In the data rows, 128 means zero.
Here are some points, each followed by its number:
(128 128 135 128 137 128 131 133 140 134 131 130 128 142 128 167 172 153 128 127 128 163 133 128
 159 128 128 129 137 128 133 142 134 159 163 148 139 146 148 128 137) 0
(128 128 128 128 146 129 129 133 145 132 128 130 128 143 128 180 172 156 133 128 128 167 137 128
 175 128 128 128 153 128 133 139 145 171 183 140 134 143 152 128 132) 1
(128 128 141 131 128 128 130 137 128 143 136 153 128 154 128 171 174 133 139 157 128 159 161 128
 146 140 127 128 128 128 149 131 135 144 148 153 159 180 192 137 162) 2
(128 127 132 128 128 128 130 128 128 149 149 128 128 153 129 155 137 147 140 172 127 151 164 128
 143 135 132 128 128 128 155 128 130 131 143 162 162 169 168 151 154) 3
(128 128 134 128 153 128 128 148 166 134 128 141 143 142 128 187 154 154 158 128 128 164 135 128
 193 128 139 128 182 128 130 128 158 165 202 130 128 136 145 128 127) 4
(128 128 129 128 128 128 129 129 128 129 129 141 128 157 128 173 159 140 135 150 127 159 168 128
 165 128 127 128 140 128 146 128 139 150 166 147 151 158 185 130 151) 5
(128 128 130 128 128 128 128 132 130 132 128 140 128 157 128 172 146 141 146 152 128 152 173 128
 165 128 128 127 145 128 147 128 144 143 165 142 145 160 185 132 146) 6
(129 127 128 128 127 128 132 132 130 143 131 143 128 151 128 182 149 128 153 156 128 155 173 128
 156 128 129 129 142 128 150 128 156 139 162 135 146 174 197 145 152) 7
(128 128 138 132 128 128 129 134 128 149 146 138 128 142 128 150 151 140 136 159 128 147 147 132
 134 141 129 128 128 128 148 127 128 130 131 156 152 167 160 144 151) 8
(127 140 168 135 132 128 128 180 152 168 151 165 146 149 128 147 162 143 157 160 128 138 144 141
 135 160 146 140 138 128 152 129 145 128 132 169 128 181 158 138 141) 9
(128 128 128 128 129 128 129 128 135 144 142 128 128 157 128 171 148 156 141 161 128 158 163 128
 164 128 128 128 140 127 153 128 136 149 168 160 154 162 169 139 147) 10
(128 128 128 128 145 128 128 128 140 131 128 129 128 154 128 189 167 160 135 131 127 174 153 129
 193 128 128 128 159 128 142 134 145 174 195 148 140 142 165 128 135) 11
(129 128 137 128 128 128 133 131 128 144 149 136 128 155 128 156 161 154 133 160 129 159 155 129
 147 136 129 128 128 128 154 130 128 143 146 166 166 171 171 138 158) 12
(127 174 198 132 146 128 128 220 188 182 164 172 154 173 128 153 164 172 201 165 128 139 151 152
 148 175 183 152 159 129 154 129 175 129 139 193 128 198 160 135 138) 13
(128 131 137 128 142 130 128 169 176 156 128 153 172 152 127 196 134 139 194 151 127 156 166 127
 187 127 153 153 198 128 146 128 175 139 212 141 128 164 171 139 128) 14
(128 129 151 136 128 129 128 150 127 161 150 159 128 151 128 165 177 139 141 168 128 158 157 132
 139 151 128 128 128 128 157 132 132 133 132 166 159 194 185 145 162) 15
Which point above is nearest to each new point by angle? Its number follows each.
(128 129 141 129 130 128 128 148 145 138 128 146 142 146 128 154 138 132 154 145 128 136 151 128
 148 136 138 140 151 128 138 128 146 130 153 137 128 152 159 133 135) 14
(128 158 176 128 137 128 129 189 161 151 155 140 129 154 128 159 188 177 158 128 128 165 131 156
 144 155 162 129 127 128 134 151 156 145 138 183 141 180 144 128 135) 13
(128 159 169 128 129 128 129 187 162 172 166 142 137 156 129 147 159 170 173 165 128 143 143 151
 141 161 163 133 134 128 153 128 154 131 129 191 134 180 143 137 143) 13
(128 132 147 128 141 128 134 143 148 139 132 140 128 146 129 178 196 156 130 128 128 173 127 127
 156 132 128 128 137 128 132 152 144 170 165 149 140 162 157 128 142) 0
(128 128 128 128 145 128 128 128 136 129 128 134 128 167 128 201 183 163 131 138 129 185 165 129
 206 128 128 129 160 128 145 136 145 186 205 157 151 149 187 128 148) 11
(128 128 130 128 128 128 130 133 131 138 132 140 130 148 128 169 143 132 148 155 127 151 168 128
 153 128 128 129 139 127 147 128 145 134 155 140 144 164 181 141 146) 7
(128 128 136 127 128 128 128 135 128 138 134 141 128 148 128 159 149 132 140 155 128 147 159 128
 143 134 128 128 130 128 145 129 135 132 146 145 147 163 173 140 149) 2
(128 146 151 128 134 128 129 162 156 164 145 145 157 154 128 148 128 146 171 164 128 132 144 129
 137 147 160 154 156 128 148 128 150 128 153 163 127 166 143 143 137) 13
